Here are some numbered points:
1.33 & -0.02 & -0.23 & 0.96 & -1.61 & 1.48 & -0.89 & -0.46 & -1.53 & -0.40 & 2.23 & -2.09 & 0.69 & 0.19 & 1.28 & -0.98 \\ 0
1.65 & 0.16 & -0.28 & 0.46 & -1.49 & 1.13 & -0.20 & -0.30 & -1.25 & -0.33 & 1.71 & -2.21 & 1.15 & 0.35 & 0.17 & -0.81 \\ 1
0.01 & 0.02 & 0.13 & -0.77 & 0.73 & -0.45 & 0.67 & 0.33 & 1.06 & 0.12 & -0.54 & 1.53 & -0.85 & -1.33 & -0.84 & 0.24 \\ 2
1.51 & 0.05 & -0.33 & 0.69 & -1.50 & 0.96 & -0.22 & -0.32 & -1.04 & -0.37 & 1.58 & -1.83 & 1.03 & 0.40 & -0.01 & -0.86 \\ 3
1.53 & 0.08 & -1.04 & 1.31 & -1.65 & 1.42 & 0.17 & -0.38 & -0.90 & -0.84 & 0.49 & -2.01 & 1.86 & 2.00 & -0.92 & -1.02 \\ 4
1.15 & -0.20 & -0.60 & 1.09 & -1.79 & 2.01 & -0.44 & -0.56 & -1.27 & -0.65 & 2.59 & -2.04 & 0.97 & 0.13 & 0.40 & -1.11 \\ 5
0.33 & 0.49 & -0.51 & -0.06 & -0.32 & 0.30 & -0.27 & -0.44 & 0.12 & -0.55 & 0.47 & -0.59 & -0.07 & -0.13 & 1.33 & -0.07 \\ 6
0.88 & -0.45 & 0.40 & 1.01 & -1.87 & 1.74 & -0.73 & -0.78 & -1.50 & -0.33 & 2.21 & -2.21 & 0.95 & 0.46 & 1.71 & -1.27 \\ 7
0.76 & -0.56 & 0.39 & 0.97 & -1.98 & 3.05 & -0.81 & -0.69 & -1.59 & -0.26 & 1.97 & -2.32 & 0.85 & 0.32 & 1.44 & -1.45 \\ 8
0.80 & 0.09 & -0.25 & 0.48 & -0.73 & 1.90 & -1.44 & -1.02 & -1.28 & -0.54 & 0.24 & -1.03 & 1.96 & 1.33 & -0.38 & -0.07 \\ 9
0.16 & -0.89 & -0.61 & 3.01 & -1.57 & 1.63 & -0.01 & -0.59 & -1.21 & -0.95 & 1.14 & -2.11 & 1.64 & 1.26 & 0.19 & -1.44 \\ 10
0.55 & -0.91 & 0.04 & 1.00 & -1.75 & 2.25 & -1.23 & -1.01 & -1.30 & -0.51 & 1.44 & -1.29 & 2.27 & 1.15 & 0.89 & -1.76 \\ 11
-0.25 & -0.54 & 0.62 & -0.71 & 0.41 & -0.33 & -0.07 & 0.27 & 0.26 & 0.38 & 0.25 & 0.64 & -0.58 & -1.13 & 1.10 & -0.27 \\ 12
1.13 & -0.16 & -1.06 & 1.76 & -1.34 & 1.72 & -0.26 & -0.75 & -1.06 & -1.02 & 0.33 & -1.90 & 2.15 & 2.37 & -0.76 & -1.02 \\ 13
0.10 & -0.61 & -0.59 & 3.03 & -0.82 & 1.52 & -0.35 & -1.52 & -1.85 & -1.12 & 1.40 & -1.80 & 1.52 & 1.85 & 0.20 & -0.98 \\ 14
0.05 & 0.37 & -0.58 & 1.08 & -0.01 & 0.07 & 0.26 & -0.32 & 0.48 & -0.70 & 0.08 & -0.99 & 0.11 & 0.30 & -0.20 & 0.00 \\ 15
-1.30 & -1.11 & 0.13 & 0.48 & 1.57 & -1.11 & 0.43 & 0.25 & 0.71 & 0.27 & 0.18 & 1.05 & -0.99 & -0.46 & 0.30 & -0.38 \\ 16
0.48 & 0.37 & -0.73 & 1.18 & 0.19 & 0.94 & -1.03 & -0.99 & -1.03 & -0.76 & -0.10 & -0.88 & 1.18 & 1.48 & -1.09 & 0.69 \\ 17
-0.72 & -0.81 & -0.48 & 0.67 & 0.65 & -0.06 & 0.19 & -0.14 & 0.65 & -0.29 & -0.09 & 1.99 & -0.40 & -0.39 & -0.37 & -0.33 \\ 18
-0.40 & -1.15 & -0.48 & 3.29 & -1.40 & 0.68 & 0.17 & -0.19 & -0.72 & -0.48 & 1.28 & -1.67 & 1.06 & 1.70 & -0.27 & -1.47 \\ 19
-0.44 & -1.19 & -0.46 & 3.23 & -1.42 & 0.67 & 0.27 & -0.17 & -0.69 & -0.41 & 1.31 & -1.63 & 1.10 & 1.59 & -0.24 & -1.41 \\ 20
-0.58 & -0.72 & 0.46 & 0.02 & -0.02 & -0.86 & 0.45 & 0.52 & 0.41 & 0.42 & 0.22 & 0.51 & -0.54 & -0.73 & 0.76 & -0.30 \\ 21
-0.57 & -1.26 & -0.59 & 2.93 & -1.49 & 0.56 & 0.04 & -0.25 & -0.80 & -0.53 & 1.05 & -1.69 & 2.15 & 2.08 & -0.41 & -1.48 \\ 22
-0.64 & -1.30 & -0.61 & 2.78 & -1.53 & 0.39 & -0.02 & -0.32 & -0.87 & -0.56 & 1.02 & -1.72 & 2.08 & 1.93 & -0.42 & -0.08 \\ 23
-0.38 & -0.71 & -0.71 & 2.63 & -1.23 & 0.34 & -0.08 & -0.41 & -1.00 & -0.58 & 0.90 & -1.60 & 1.95 & 1.75 & -0.54 & -0.19 \\ 24
1.12 & -0.61 & -0.80 & 2.49 & -1.34 & 0.35 & -0.20 & -0.51 & -1.00 & -0.71 & 0.72 & -1.65 & 1.73 & 1.61 & -0.64 & -0.26 \\ 25
1.56 & 0.16 & -0.64 & 1.08 & -1.55 & 1.03 & 0.07 & -0.31 & -0.96 & -0.60 & 1.05 & -1.96 & 1.59 & 0.62 & -0.38 & -0.83 \\ 26
1.60 & 0.06 & -1.42 & 1.62 & -1.75 & 1.66 & 0.39 & -0.42 & -0.82 & -1.13 & -0.05 & -2.09 & 2.28 & 2.84 & -1.44 & -1.11 \\ 27
1.10 & 1.18 & -0.74 & 0.19 & -0.18 & 0.29 & 0.69 & -0.30 & -0.68 & -0.64 & -0.26 & -1.41 & 0.48 & 0.79 & -0.61 & 0.18 \\ 28
2.17 & 0.66 & -0.53 & 0.72 & -1.69 & 1.50 & 1.03 & -0.39 & -0.81 & -1.34 & -0.91 & -1.75 & 1.54 & 1.95 & -2.04 & -0.39 \\ 29
1.22 & -0.15 & -0.01 & 0.82 & -1.73 & 1.61 & -0.20 & -0.52 & -1.19 & -0.46 & 1.17 & -1.99 & 1.09 & 0.88 & 0.62 & -1.01 \\ 30
1.51 & 0.08 & 0.27 & 0.48 & -1.66 & 0.93 & 0.42 & -0.29 & -0.74 & -0.17 & 0.22 & -1.79 & 0.88 & 1.21 & -0.33 & -1.00 \\ 31
1.17 & 1.14 & -0.43 & 0.53 & -0.37 & 0.78 & -1.21 & -1.03 & -1.23 & -0.79 & 0.06 & -1.31 & 0.98 & 1.54 & -0.25 & 0.34 \\ 32
1.33 & -0.03 & 0.17 & 0.39 & -1.56 & 0.74 & 0.35 & 0.07 & -0.65 & 0.07 & 0.19 & -1.63 & 0.87 & 1.01 & -0.39 & -0.95 \\ 33
-0.69 & -0.49 & 0.81 & -1.02 & 0.01 & -1.43 & 0.53 & 1.23 & 0.51 & 0.85 & -0.10 & 1.00 & -1.55 & -0.53 & 0.64 & -0.01 \\ 34
0.90 & 0.93 & -0.25 & -0.07 & -1.25 & 0.38 & -0.04 & 1.16 & -0.35 & 0.33 & -0.28 & -0.67 & 0.36 & 0.55 & -0.81 & -0.99 \\ 35
1.11 & 0.18 & -0.13 & 0.07 & -1.42 & 0.92 & 0.27 & 0.27 & -0.22 & 0.02 & -0.11 & -1.41 & 1.26 & 0.73 & -0.69 & -0.86 \\ 36
-0.25 & 0.31 & 0.52 & -0.77 & -0.54 & 0.01 & 0.36 & -0.23 & 0.30 & -0.34 & 0.31 & -0.67 & -0.18 & -0.27 & 1.53 & -0.30 \\ 37
0.97 & 0.07 & -1.07 & -0.25 & -1.19 & 2.18 & -0.32 & 0.21 & 0.15 & -0.45 & -1.09 & -1.13 & 1.57 & 2.57 & -1.64 & -0.68 \\ 38
0.45 & 0.78 & -0.38 & -0.09 & 0.05 & 0.51 & 0.01 & 0.01 & -0.31 & 0.09 & -0.43 & -1.07 & 0.54 & 0.76 & -0.64 & -0.13 \\ 39
New points follow, each followed by the numbers of its two nearest points above by angle, nearest first.
-0.79 & -0.38 & 0.88 & -0.94 & 0.62 & -0.83 & 0.07 & 0.76 & 0.34 & 0.85 & -0.57 & 0.63 & -0.48 & -0.69 & 0.05 & 0.51 \\ --> 34 12
-0.09 & 0.84 & -0.29 & -0.36 & -0.02 & -0.62 & -0.24 & 0.93 & -0.35 & 0.20 & 0.10 & 0.05 & -0.34 & -0.28 & 0.00 & 0.36 \\ --> 34 35
0.43 & -0.40 & 0.66 & 0.11 & -1.53 & 3.01 & -0.70 & -0.22 & -0.34 & 0.43 & -0.96 & -1.43 & 1.77 & 1.99 & -1.65 & -1.14 \\ --> 38 36
-0.36 & 0.45 & -0.69 & -1.14 & 1.95 & -0.86 & 0.31 & -0.25 & 1.71 & -0.49 & -1.10 & 3.42 & -1.46 & -1.77 & -0.70 & 1.05 \\ --> 2 18
-0.24 & 0.56 & -0.63 & -1.07 & 1.63 & -0.73 & 0.21 & -0.40 & 1.66 & -0.43 & -1.02 & 3.50 & -1.36 & -1.77 & -0.75 & 0.87 \\ --> 2 18
0.69 & 0.48 & -0.68 & 0.22 & 1.33 & 1.30 & -1.63 & -1.22 & -0.97 & -0.73 & -0.76 & -0.35 & 1.30 & 1.60 & -1.29 & 0.74 \\ --> 17 32
-0.87 & -0.38 & -0.19 & -1.04 & 1.75 & -0.76 & 0.49 & 0.15 & 1.64 & 0.05 & -1.12 & 3.69 & -1.44 & -1.72 & -0.69 & 0.45 \\ --> 2 18
1.06 & 1.77 & -0.77 & 0.57 & 0.29 & 0.73 & -2.01 & -1.61 & -1.50 & -1.23 & -0.02 & -1.08 & 1.03 & 1.71 & -0.18 & 1.04 \\ --> 32 17
0.82 & 0.49 & -0.72 & 0.40 & -0.81 & 1.49 & -1.01 & -0.45 & -0.62 & 0.07 & -0.68 & -1.19 & 1.72 & 2.05 & -1.31 & -0.21 \\ --> 38 9
-0.65 & 0.27 & 1.24 & -0.79 & -0.22 & -1.27 & 0.62 & -0.57 & 0.30 & -0.34 & 0.96 & -0.50 & -1.21 & -1.13 & 3.15 & -0.11 \\ --> 37 12
0.31 & 1.27 & -0.20 & -0.30 & 0.81 & -0.23 & 0.31 & -0.04 & -0.39 & -0.24 & -0.11 & -0.97 & -0.25 & -0.04 & 0.04 & 0.24 \\ --> 28 39
-0.28 & 0.24 & -0.10 & -0.62 & 1.54 & -0.52 & 0.14 & -0.04 & 1.05 & -0.08 & -1.45 & 1.97 & -0.97 & -0.63 & -1.41 & 1.07 \\ --> 2 18
0.74 & 1.10 & -0.21 & -0.15 & -1.00 & 0.20 & 0.10 & 0.77 & -0.33 & 0.15 & -0.21 & -0.75 & 0.16 & 0.38 & -0.49 & -0.56 \\ --> 35 36
-0.16 & -0.18 & -0.13 & -0.96 & 0.94 & 0.16 & 0.10 & 0.02 & 1.25 & 0.41 & -1.18 & 2.15 & -0.50 & -0.80 & -1.11 & 0.13 \\ --> 2 18
0.00 & 0.84 & -1.05 & -0.67 & 1.62 & -0.50 & 0.24 & 0.01 & 1.24 & -0.07 & -1.50 & 2.24 & -0.81 & -0.75 & -1.96 & 1.08 \\ --> 2 18
0.56 & -0.01 & 0.02 & 0.67 & -1.27 & 2.22 & -1.27 & -0.73 & -0.91 & -0.20 & -0.76 & -2.00 & 2.29 & 2.58 & -1.00 & -0.09 \\ --> 9 13
0.19 & -0.33 & 0.53 & -0.47 & -0.77 & -0.43 & 0.43 & 1.34 & -0.14 & 0.46 & -0.01 & 0.39 & -0.54 & -0.38 & 0.11 & -0.46 \\ --> 34 21
0.53 & 0.97 & -0.71 & 0.10 & 1.15 & 1.15 & -1.75 & -1.34 & -1.01 & -0.82 & -0.90 & -0.43 & 1.21 & 1.41 & -1.42 & 1.99 \\ --> 17 32
-0.93 & -0.13 & -0.61 & -1.83 & 2.16 & -1.42 & 0.77 & 0.43 & 2.17 & 1.75 & -1.61 & 3.93 & -1.98 & -2.29 & -1.40 & 0.84 \\ --> 2 18
0.30 & 0.02 & -0.26 & -0.35 & -0.31 & 0.06 & 0.64 & 1.30 & 0.34 & 0.17 & -0.73 & 1.12 & -0.43 & -0.25 & -1.23 & -0.53 \\ --> 2 35
-1.19 & -0.42 & -0.24 & -1.95 & 1.79 & -0.26 & 2.38 & 0.97 & 2.08 & 1.42 & -1.96 & 3.60 & -2.14 & -2.60 & -1.62 & 0.51 \\ --> 2 34
0.68 & 1.77 & -1.10 & 0.06 & -0.37 & -0.03 & 0.63 & 0.20 & -0.87 & -0.50 & 0.19 & -0.70 & 0.04 & 0.38 & -1.03 & 0.54 \\ --> 28 39
0.08 & 1.01 & -0.12 & -0.71 & 0.32 & -0.55 & 0.60 & 0.27 & 0.59 & -0.06 & -0.65 & 0.59 & -0.71 & -0.70 & -0.45 & 0.48 \\ --> 2 34
-0.50 & -0.66 & -0.42 & 1.82 & 0.23 & 0.41 & -0.14 & -1.02 & -0.72 & -0.67 & 0.79 & -0.13 & 0.59 & 0.77 & 0.12 & -0.46 \\ --> 14 19
-0.62 & 0.26 & -1.02 & -1.46 & 2.19 & -1.20 & 1.39 & 0.83 & 2.61 & 0.47 & -2.05 & 3.90 & -1.92 & -2.21 & -2.22 & 1.02 \\ --> 2 18
0.86 & 1.02 & -0.71 & 0.04 & 1.04 & 1.03 & -1.56 & -1.20 & -1.05 & -0.69 & -0.94 & -0.44 & 1.09 & 1.26 & -1.38 & 1.66 \\ --> 17 32
0.52 & 1.51 & -0.35 & -0.24 & -0.50 & -0.20 & 0.34 & 0.03 & -0.28 & -0.30 & -0.08 & -0.91 & -0.08 & 0.09 & 0.13 & 0.28 \\ --> 28 39
-1.64 & -0.65 & 1.21 & -1.64 & 0.94 & -2.51 & 0.72 & 1.12 & 1.28 & 1.37 & -0.13 & 1.77 & -2.67 & -1.24 & 1.31 & 0.56 \\ --> 34 21
